Each pair is two rows. How far apart are they, by a hidden measure? 0 means very close, and 20 very far. Two or three weighted sums of its numbers give each row a place; it is the straight-line distance between the places.
array([ 11,  27,   1,  39,  13,   7, -62,  49,  31,  20,  -3,  35, -47,
       -16, -11, -12])
array([ 76,  92,  67,  55,  55,  90, -14, -11, -27, -23, -30, -22,   4,
        60,  56,  34]) >> 7
array([  8,  11,  11,  18,   8,  15, -55,   5,  33,  37,  34,   4, -60,
        10,  -2, -15])
array([ -1,   3,   6,  -3, -22, -50,  29,  11,   5, -22, -40, -30,  28,
        15,   8,  10]) >> 8
array([-10, -29, -62, -19, -20, -24,  15,   8, -15,  -2,  21, -10, -41,
       -11, -16, -32])
array([-32, -53, -27, -41, -23, -47,  33,   4,  46,  29,  34,  85,   9,
        20,  -2, -17]) >> 7
array([ 22,   6,  15,  31,  42,  26,  30,  50,  23,   0,  -1,  28, -28,
       -38, -40,  -2])
array([ -4,  24,   2,  35,  14, 107, -40,  42,  26,  36,  22,   6, -33,
       -76, -99, -91]) >> 6
array([ 25,  37,  45,  48,  22,  -1,  25,  16, -10, -34, -40, -60,  36,
        17,   7,  12])
array([ 74,  81,  57,  58,  50,  79, -25,  -4, -10, -24, -24, -12,  10,
        55,  34,  13]) >> 1
array([ 26,  14,  27,  24,  33,  38, -11,   4, -16, -38, -50, -60,  31,
        16,  28,   4])
array([-26,  17,   7, -19,  20,  87,  60,  44, 115,  84,  78,  47,  40,
        35,  23,  41]) >> 5
array([ 17,  45,  24,   5,   4,   1, -16, -56, -75, -42, -11,  -9,  17,
         1, -15,  10])
array([ 64,  83,  63,  52,  52,  91, -10,  -3, -22, -15, -28, -22,   0,
        47,  43,  21]) >> 2
array([-28, -17, -42, -17,  43,   8,  38,   3, -15, -29,   3, -16,  34,
        52,  29,  14])
array([ -8,  -4,  14,  12,   2,  43, -47,   0,  34,  19,   7,  19, -59,
       -12,  -4, -18]) >> 3
array([-34, -49, -45, -61, -31, -39, -40,  15,  15, -12,  13,  -2,   1,
       -33, -27, -37])
array([  6,  19,   4,   2, -11, -33,  48,  16,   7, -20, -36, -40,  27,
         8,   7,  23]) >> 4
array([  -5,  -27,  -48,  -73,  -87, -104,  -10,   43,   55,   22,   -4,
          1,  -10,  -15,   -7,   -6])
array([ -8,   6,  -8, -11, -17, -37,  42,   3,   4, -20, -35, -35,  35,
         9,   3,   8]) >> 9
array([ -7,   8,  13,   6,  -2,  -1, -44, -46, -51,  -8,  -4,  -9, -82,
       -25, -13, -10])
array([ 47,  29,  13,  19,  24,  28,  25,  47,  20, -12, -17,  64, -18,
         9, -14, -15]) >> 6
array([ 24, -11,  -4, -16,  11,  33, -40, -54, -20, -29,   4,  14,  25,
         3,  -3,  37])
array([ 24,  11,  44,  35,  50,  23, -34, -15, -28, -45, -60, -48,  29,
        21,  30,  11]) >> 6
array([-24, -30, -30, -13,  36,  14,  -4, -32, -40,  12,  26,  50, -51,
       -65, -80,  -9])
array([ 51,  20,  -2, -22, -50, -62,  22, -10,   0,  -1,   6,   3,  28,
        61,  42,  22]) >> 2
array([ 71,  78,  55,  54,  45,  73, -27,  -7,  -7, -19, -21, -11,   9,
        47,  27,   5])
array([ -3,  15,  -2,  -3, -19, -43,  34,  -1,   2, -23, -37, -35,  34,
         6,  -1,  13]) >> 3
array([ 11, -10,   4,  29,   2,   5, -49,   1,   2,  -7, -30,   4, -65,
       -16, -31, -38])
array([ 43,  22,   4,   5, -11,  -9, -35,  22,  17, -12, -30,  58, -13,
       -36, -26, -24]) >> 9
array([-67, -43, -10, -24, -47, -37,  30,  59,  41,  19,  -4,  66,  23,
        17,  -9,  17])
array([  8, -10, -26,  39,  83,  46, -82, -32,  42,   8, -13,  11, -53,
       -64, -41, -59]) >> 11
array([  9,  10,  31,  22,  -6, -10,  30,  -4, -17, -14,  -9, -34,  38,
        14,  -7, -23])
array([  5,   4,  -5,  23,  62,  70, -72, -48, -25,  -2,   9,  19, -95,
       -51, -20, -17]) >> 6
array([-68, -42, -31, -25, -50,  11,  99,  69,  53,  59,  71,  91,  16,
         6,  24,  24])
array([ -65, -106,  -88,  -86,  -33,   19,   58,   50,   22,   14,   36,
         10,   56,   20,    0,   17]) >> 13
array([-99, -93, -79, -46,   8, -15,  47,  79,  53, 127, 122,  95, -52,
       -46, -57,  38])
array([ 74,  85,  65,  64,  55,  93, -19,  -1,  -2, -14, -22,  -7,   8,
        54,  34,  18]) >> 12
array([-15, -15,  38,  36,  28,  -5,  47,  34,  55,  40,  23,  31, -83,
       -51,  43,  59])
array([-17,  12,  10,  11,  13,  26, -88,  -8,  20,  13,   0,   6, -76,
       -34, -25, -49]) >> 3
array([-54, -82, -98, -73, -76, -23,  85,  50,  42,  30,  78,  56,   8,
        10,   6,   5])
array([-37,  -5, -15,  32,  30,   5,  46,  42,  66,  47,  75,  34, -99,
       -92,   6,  49]) >> 5
array([-27, -22, -11, -32, -50, -14, -22,   9,  20,  -8,  51,  53,  -3,
        -6,  -4,  37])
array([-46,  18,  32,  31,  28,  73, -17,  22,  -3,  11,   1,  58, -80,
       -55, -64, -63]) >> 15
array([ 43,  28,   7,   4,  38,   9,  24,  -3,  -3, -12,  -8, -25,  -6,
       -34,  -9, -25])
array([  9,  16,  35,  22,  -3, -15,  25, -11, -31, -26, -19, -39,  30,
         1, -11, -29]) >> 2
array([ 70,  43,  34,  17,  18,  -7, -34, -56, -65, -19, -11, -31,  27,
         5,  -4, -24])
array([ 13,  24,  37,  20,   4, -19, -88, -63, -66, -41, -29, -43,   0,
       -26, -10, -17]) >> 4
array([-58, -30, -19, -25, -38,  41,  55,  37,  44,  28,  47,  13,  48,
        54,  39,  36])
array([-18, -28, -63,   2,  -3,  -3,  48,  27,  22,  57,  37,  33, -23,
       -63, -68,  -7]) >> 6
array([-45, -25, -55, -36, -61, -25, -55, -35, -33,  65,  54,  72, -57,
       -37, -28,  -3])
array([ 34,  55,  50,  41,  31,   1,  45,  11,  -1, -27, -28, -50,  43,
        15,  19,  19]) >> 4
array([ 48,  28,  10,  -7,   7,  14, -21, -57, -55, -58, -11,  17, -11,
        25,  27,   5])
array([  2,  20,  -3,   9,  32,  34, -75, -14,  17,  39,  20,   6, -59,
        -8, -19, -11]) >> 7
array([ 53,  34,  45,  32,  15,  -9, -15, -54, -31,  10, -17, -17,   6,
        13,   8,  -5])
array([ -1, -26,  -9, -12, -23, -46, -86, -64, -56, -33,  -1, -21, -49,
        29,   8,  -2]) >> 15
array([ 35,  26,  34,  25,  28,  33,  -7,   6, -19, -41, -51, -66,  31,
        21,  30,  17])
array([ 36,  46,  30,  19,  14,  38,   8,  -7, -12,  -6, -29, -45,  17,
        47,  23,  34]) >> 5
array([  3,  18,   4,   2, -14, -39,  40,  -2,   0, -24, -37, -39,  39,
         6,   6,  20])
array([ 72,  87,  70,  55,  51,  88, -18,  -8, -18, -17, -24, -19,  -3,
        44,  36,  20]) >> 3
array([ -7, -27,   4,   3,   8,   3, -16, -10, -36,   3, -16, -42, -57,
       -42, -23, -32])
array([ -3,   0, -16, -28, -31, -47,  32,   8, -13,   3, -21, -23,  22,
        26,  21,  37]) >> 3
array([  9,  23,  -1,  -3,   0, -12,  28,   0,   1, -15, -25, -33,  38,
         6,  17,  36])
array([-24, -23, -49, -50, -76, -72, -44, -27, -33, -37,  43,  13,  -5,
       -35,  19,  15]) >> 2
array([ 14, -18,   7,  -4, -28, -40, -18, -44, -18,   1, -22, -16, -17,
        -9, -16, -32])
array([ 19,  -3,  31,  30,  45,  24, -32, -18, -32, -48, -64, -51,  26,
        20,  23,   6]) >> 9
array([ 49,  29,  13, -12, -36, -57, -18, -25, -23, -45, -24,   7, -31,
        23,   4, -13])
array([  1,  13,   1,  -4, -24, -50,  33,   9,   3, -19, -36, -34,  27,
        14,   6,  16]) >> 5
array([  0,   4,   8,   0, -22, -43,  39,  22,  14, -16, -35, -30,  28,
        16,   7,  11])
array([ -1, -29, -59, -77, -38,  -1,  53,  40,  42,  16,  -5,  36,  48,
        20,   4,  41]) >> 6
array([ 76,  89,  74,  66,  62,  98, -21, -11, -21, -23, -30, -15,  -1,
        50,  37,  21])
array([ 52,  54,  30,  45,  19,  12, -43, -39, -47, -57,  -9, -35,   5,
       -22, -50, -68]) >> 4
array([-16,   8, -13, -18, -38, -28, -33, -60, -67,  -7, -15,  13,  55,
        37,  12,  -6])
array([ -4,  16, -16,  29,   6, -10,  -9,  -5, -32, -33, -36,  -9, -13,
       -37, -26, -29]) >> 5
array([-13, -41, -52, -63, -73, -75, -20, -54, -31, -49,  22,  16,  22,
        -5,  -3,  11])
array([ 75,  60,  33,  14,   6,  10, -29, -64, -65, -35, -25, -42,  34,
         6,  -6, -21]) >> 9
array([ 37,  45,  31,  25,  14, -11, -52, -62, -49,  -6, -23, -42,  -7,
        16,  10, -13])
array([ 21,  27,  35,  40,  14,  -3,  13,   9, -17, -39, -44, -62,  41,
        28,  12,  13]) >> 8
array([ 32,  22,  30,  22,  27,  28, -24,  -9, -24, -44, -56, -64,  22,
        11,  24,   6])
array([ 37,   4,  26,  14,   2, -23, -57, -68, -76, -34, -18, -41, -20,
       -12,  -9, -11]) >> 6
array([-26, -18, -34, -33,  -4,   3,  35,  14,  -3,   6,  23,  26, -63,
       -22, -21,  10])
array([ 18, -12, -39, -30, -23, -20,  26,  -8, -26,  -2, -15,   1,  34,
        21,  -5,  -9]) >> 8
array([-81,  30,  50,  32,   5,  62,  65,  32,  69,  49,  65,  33, -78,
       -70,  -3,  73])
array([-13, -12,  18,   9,  25,  59, -26,  10,  12,  -6,  -5,  43, -70,
       -16, -26, -52]) >> 2
array([  9,  -9,  -7, -15,   0,  35,  38,  58, 104,  93,  74,  55,  60,
        18,   5, -15])
array([ 27,   6,  29,  28,  40,  31, -30, -17, -23, -50, -65, -57,  21,
         8,  23,   9]) >> 5
array([  1,  18,   0,   0, -17, -40,  38,   0,  -3, -25, -39, -37,  35,
        11,   8,  17])
array([-88, -48, -74, -82,  14,  -8,  16,  65,  68,  58,  30,  50,  -7,
        -6,  27,  16]) >> 2
array([ 11,  12,  31,  19,  -6, -17,  21, -13, -29, -22, -11, -37,  40,
        15,  -5, -25])
array([ 16,  25,  11, -10, -30, -44, -46, -48, -71, -27,   1, -13,   2,
        33,  24,  17]) >> 6
array([ -6, -33, -66, -68, -76, -69,  13, -23,  14,  -8, -29, -14,  40,
         7, -17, -19])
array([  0, -30, -48, -78, -91, -72,  -2,  -2, -30,  -9, -17, -14,   8,
         1, -16, -17]) >> 5
array([ 30,  46,  42,  23,  -1, -27, -56, -58, -63, -38, -28, -39,  19,
         4, -16, -22])
array([-66, -68, -22, -27,   3,  25,  12,  43, 127,  95,  88,  50, -99,
       -61,  89,  70]) >> 4
array([-76, -14, -31, -47, -41,  -9,   5,  -1,   7,  42,  26,  55, -30,
       -33, -58, -76])
array([ 10,   5, -12,  21,  72,  36, -91, -44,  11,  29,   8,  15, -63,
       -29, -28, -41]) >> 9
array([ 12,  16,  33,  16, -10, -20,  20, -19, -30, -23, -13, -36,  42,
        11,  -3, -25])
array([  1,  21,  20,   2, -18,  52,  61,  42,  52,  48,  28,  11,   9,
         3,  -9, -22]) >> 1
array([ 75,  85,  69,  63,  55,  87, -29, -16, -18, -28, -31, -14,  -1,
        46,  31,  14])
array([ -67, -101,  -92,  -73,  -82,  -18,   50,   54,   41,   22,   53,
         64,   -5,   -9,    2,  -21]) >> 2
array([ 19,   4,  42,  26,  41,  18, -23,  -6, -23, -41, -57, -51,  32,
        29,  28,   8])
array([ -45,  -75,  -26,  -55,  -16,   22,   22,   50,  102,   70,   66,
         57, -127,  -23,   57,   33]) >> 12
array([-15, -32, -49, -63, -60, -65,  -3,  47,  24,  20,   0, -22,  25,
       -12, -24, -37])
array([ 26,  16,  28,  19,  32,  37, -20,  -6, -17, -40, -57, -62,  25,
        11,  22,   1]) >> 4
array([  3, -30, -53, -66, -72, -29,   3, -27,  -2,  18,  -9,   3,  14,
        18,  12,   8])
array([ 23,   4,  29,  31,  45,  31, -30, -17, -28, -48, -64, -57,  17,
         9,  17,   3]) >> 4
array([ 31,  19,   1,  44,  57,  20, -85, -30,   7,  28,  17,  19, -49,
        -1,  -5, -24])
array([ -54,  -93, -127,  -14,  -22,  -14,   65,   47,   23,    3,   52,
         30,   40,   38,   29,   45]) >> 8
array([ -7,   6,  -8,  -6, -35, -32, -76, -52, -46, -10,  48,  11, -10,
        -2,  26,  27])
array([-59,   2, -20, -36, -52, -30, -29, -10,   6, -24,  29,   8, -63,
       -22, -20,  12]) >> 8
array([  3,  16,   3,  -2, -11, -33,  44,  14,   8, -18, -34, -35,  31,
        10,  11,  21])
array([ 24,  17, -11, -20, -29, -50, -35, -17, -27,   4,  -8, -17,  45,
        10,   1,  -8]) >> 3
array([ 17,   3,  40,  25,  42,  14, -26, -11, -29, -54, -67, -57,  21,
        20,  18,   2])
array([-31, -22, -28, -46,   6,  -7,   2,  34,  23,  40,  17,  28, -52,
       -39, -63,   2]) >> 10
array([-103, -104,  -82,  -67,  -88,   25,   93,   66,   51,   67,   98,
         52,  -12,   50,   47,   29])
array([-28, -59, -17,   3,   5,  79,  13,  86,  63,  31,  67,  37, -82,
       -53, -64, -30]) >> 12
array([ 52,  64,  43,  30,  18,  39, -61, -47, -14,  29,  14,  -5,  -9,
       -24,  20,   8])
array([ 28,  12,  36,  35,  50,  36, -25,  -8, -19, -41, -59, -52,  22,
        16,  26,  14]) >> 8
array([  8, -12, -10, -10,  -1, -10, -33, -73,  42,  20,   6,   3,  24,
        40,  44,  42])
array([-54, -35, -66, -57, -83, -30,  -1, -30,  39,  15,  27,  48,  -4,
       -35,  -4,  18]) >> 2
array([ -92,  -90, -118,  -71,  -67,  -22,   20,   44,  104,  127,  111,
        103,  -42,  -29,   -9,   49])
array([-18, -51, -56, -12, -21, -36,  58,  27,  30,  32,  23,  27, -49,
       -40, -40, -14]) >> 6
array([  7,   8,  30,  18, -14, -16,  25,  -5, -18, -13, -10, -31,  35,
        12, -10, -20])
array([ 20,   8,  45,  41,  58,  29, -24, -13, -32, -49, -60, -51,  23,
        22,  25,   3]) >> 4
array([ 40,   9,   0,  27,  66,  31, -84, -38,  -8,   3,  -7,  53, -31,
       -63, -26, -41])
array([ 19,   9,   6, -20, -21, -27, -23, -23, -46,  11,  43,  23,  33,
        11,   0, -18]) >> 3
array([-26, -11,  -9, -27, -29, -23,  36,  35,  24,   6, -14, -24,  -5,
        -1, -20, -32])
array([ 40,  49,  19,   0, -11, -27, -39,  54,  44,  12,  -3,  82,  19,
        -6, -24, -32]) >> 9
array([ 19,   5,  41,  27,  45,  19, -26,  -8, -25, -47, -61, -52,  20,
        16,  28,   5])
array([ 27,  11,  32,  35,  52,  40, -24, -10, -17, -43, -60, -49,  28,
        24,  32,  15]) >> 1
array([-73, -18, -40,   4,   0, -16,  67,  96,  65, 106,  71,  37, -73,
       -54,  11,  16])
array([  4,   3,  24,  15, -10, -13,  30,  -6, -23, -16, -11, -35,  33,
        16, -10, -28]) >> 4
array([ 20,   5,  39,  25,  40,  17, -24,  -2, -20, -43, -59, -51,  26,
        24,  26,   7])
array([-10, -37, -60, -45, -36, -56, -54, -12, -19,  30,   6,  11,  12,
       -20, -29, -46]) >> 4
array([  2,   2, -12, -24, -23, -46,  37,  11, -12,   5, -14, -18,  37,
        34,  35,  46])
array([ 40,  30,  19,  16,  -3, -30,  34,   0, -24, -43, -52,  27, -11,
        15,  21,   8]) >> 5
array([ -8, -11,  -2, -31, -52, -43, -50, -12,   2,  35,  28,  -4, -28,
        15,  16,  -6])
array([  7,   9,  28,  17,  -9, -14,  21, -16, -34, -27, -13, -36,  37,
        17,  -5, -24]) >> 7
array([  6, -12, -27, -43, -53, -67, -26,  -3,  -5,  -1,  -3,  -2,  36,
        66,  59,  42])
array([ 71,  84,  69,  55,  56,  98, -14,  -7, -20, -21, -31, -16,  -3,
        49,  38,  20]) >> 5
array([ 23,   3,  38,  29,  20,   1, -48, -44, -66, -67, -22, -17, -59,
       -82, -21,  -6])
array([-16,  18,  -1,  13,  25,  39, -71,  -1,  18,  21,  15, -13, -79,
       -32, -35,   2]) >> 10
array([ 10,  12,  31,  17,  -3, -16,  24, -13, -30, -25, -18, -38,  37,
         6, -10, -30])
array([ -2,  15,  -1,  -2, -12, -38,  36,   1,  -2, -25, -41, -42,  27,
         4,  -3,  11]) >> 5
array([ 40,  49,  28,  40,  30,   4,  23, -17, -19, -40, -46,  -5, -15,
        -2,  -7, -13])
array([ 24,  39,  12,  37,  39,  15,   8, -24, -44, -47, -49,  -9,   6,
        -8, -16,  28]) >> 7
array([-52, -30,   6,  -6,  38,  25,  25,  45,  61,  31,  63,  36, -40,
       -80, -74, -72])
array([-55, -20, -49, -77, -71, -88,  45,  45,  40,  16,  12,  -4,   0,
        -8,  17,   8]) >> 2
array([  2,  19,   1,  -7, -19, -45,  28,  -7,  -9, -32, -43, -41,  27,
         8,   8,  20])
array([  8,  11,  38,  25,   2,  -5,  29,  -6, -20, -23, -14, -32,  35,
        12,  -6, -21]) >> 3
array([  9,   8,  31,  18, -11, -18,  15, -24, -38, -30, -19, -37,  39,
        16,  -3, -21])
array([ 14, -12, -11, -19,  27,  -5, -52, -52,   5,  14, -12,   3, -40,
       -19, -37, -45]) >> 6
array([ 13,  15,  36,  24,  -5, -12,  23, -11, -30, -22, -14, -36,  41,
        13,  -3, -19])
array([-49, -38, -68,  48,  33,  12,  29,   3,  40,  66,  54,  56, -54,
       -47, -32, -39]) >> 11
array([  6,   8,  29,  14, -10, -19,  18, -17, -31, -25, -11, -35,  37,
        14,  -6, -29])
array([-16, -36, -10, -20, -29, -51, -61, -64, -48, -17, -15, -19,   8,
         2,  -5, -12]) >> 5
array([-20, -17,  -3, -10, -30,  -2,  19,  -8,  -6, -29,  -8,  26, -45,
       -24, -42, -43])
array([-22, -48, -27, -24, -17, -20,  49,  33,  45,  33,  15,  -4,   6,
         3, -10,  -5]) >> 3
array([ 20,   1,  33,  30,  46,  26, -27, -15, -32, -52, -66, -54,  21,
        16,  25,   7])
array([-38, -37, -29, -50, -35, -26, -46,   7, -18, -45,  46,  11, -25,
       -53,  -9,  24]) >> 10
array([ 16,   4,  -2,  -4,   9,  31,  63,  33,  71,  56,  43,  15,  12,
       -21, -33, -22])
array([ 48,  37,  33,  25,  32,   8,  18,   6,  -7, -21, -37,  35,  14,
         2,  -5,   7]) >> 5
array([ 17,   7,  42,  27,  39,  18, -15,   3, -19, -42, -59, -54,  25,
        23,  23,   7])
array([ 10,  12,  30,  20,  -3, -18,  27,  -4, -33, -22, -16, -33,  37,
        11,  -7, -34]) >> 8
array([ 17,  24,  40,  30,  -3, -23,  26,  -2, -24, -15, -14, -32,  30,
         7,  -7, -22])
array([ 19,  23,  38,  43,  20,  -1,  11,  10, -16, -32, -48, -62,  41,
        34,  12,  13]) >> 8
array([  5,  -1,  20,  -1,   2, -27,   3, -33, -38, -42, -24,   9, -17,
        14,  18,  31])
array([ 36,  34,   8,  17,  -8, -39, -46, -59, -66, -38,  19,   0,  18,
        18,  -3, -18]) >> 2
array([ 75,  86,  74,  63,  60,  98, -21, -12, -13, -23, -29, -11,   1,
        49,  35,  19])
array([-55,  13, -14, -25, -32, -39, -11, -31,  -9,  18,  -2,   5, -32,
       -59, -51, -54]) >> 14
array([ 65,  36,  36,  39,  25,  25, -13,  16,  12,   5, -17, -29, -11,
       -11, -20, -28])
array([-50, -10, -18, -30, -56, -65,   7,  38,  62,  30,  15,  -9,  -1,
         5,  24,  33]) >> 1
array([-32, -67, -24, -31,  11,  71,  36,  45,  75,  86,  70,  41, -61,
       -84, -74, -52])
array([  2,  17,   4,  -7, -13, -38,  35,   9,  14,  -9, -28, -31,  38,
        13,   7,  17]) >> 3
array([ -18,  -59,  -19,   -4,  -23,    6,   51,   17,   72,   63,   60,
         26, -115,  -43,   65,   46])
array([-30, -28, -54, -28, -18,  -3,  42,  67,  48,  15,  19,  68,   5,
       -11,  19,  35]) >> 13
array([ 13,  33,  25,   6,  -9, -37, -43, -40, -46, -50, -52,  -7, -39,
        -1,  -6, -17])
array([ 36,  34,   6,  11, -17, -29, -10, -30, -35, -25, -27,   5,  -9,
       -26, -39,  21]) >> 6
array([-49, -58, -37, -37,   3, -21,  12,  -5,  14,  54,  44,  93,  22,
       -14, -29, -26])
array([-35, -21, -42, -34,   0,  29,   9,  26,  60,  25,  38,  57, -49,
       -42, -29, -15]) >> 9
array([-24, -15,   8,  -5, -18, -16,  -5,  30,  12,   7,  -5, -21,  43,
         5,  -2, -21])
array([ -66,  -89,  -98, -127, -120,   14,   42,    7,    3,   84,   62,
         32,   40,   23,   62,   47]) >> 4
array([  5,   7,  30,  19,  -9, -14,  25, -10, -20, -18, -10, -33,  40,
         9, -10, -27])
array([ 10, -20,   0,  13,   6, -18, -64, -39, -35, -29, -26, -17,  23,
       -11, -14, -34]) >> 5
array([-40, -47, -44,  16,   3,  43,  51,  23,  44,  57,  38,  68, -71,
       -52, -22, -12])
array([ -5, -18, -38, -49, -70, -81,  -2,  65,  46,  17,   1,  23,  22,
        -3, -15, -10]) >> 14
array([  1, -18, -45,   5,  16,  16,  22,  42,  34,   1,  17,   1,  19,
        -9,   0,  14])
array([-41, -35, -41, -44, -71, -16, -37, -19, -30,  51,  67,  67, -33,
       -24, -17, -22]) >> 7
array([ 72,  86,  71,  55,  53,  97, -18,  -9, -19, -17, -27, -15,   3,
        54,  43,  24])
array([ 50,  37,  50,  36,  20, -11,   3, -15, -40, -22, -11,   9,  13,
         7,  -8, -22]) >> 5
array([-60, -87, -23, -40, -18,  10,  51,  18,  68,  48,  26,  99,  52,
        14, -10, -18])
array([ 61,  36,  22,  24,  28,  14, -44, -31, -40, -47,   9,  11,  45,
        13,  -6,  -4]) >> 9
array([ 58,  36,  12,  11, -16, -37, -36, -54, -38, -24, -33, -32,  12,
         9,   4,   7])
array([-39, -22,   8,  10, -11,  29,  14,   4,  47,  49,  45,  47, -48,
       -54, -37,  39]) >> 5
array([ 14,   4,  48,  34,  43,  20,  -9,   2, -23, -44, -62, -58,  21,
        18,  11,   0])
array([ 47,  26,   7,  10,   2, -27,  -6, -46, -64, -19, -15, -30,  11,
        25,   9,  -3]) >> 7
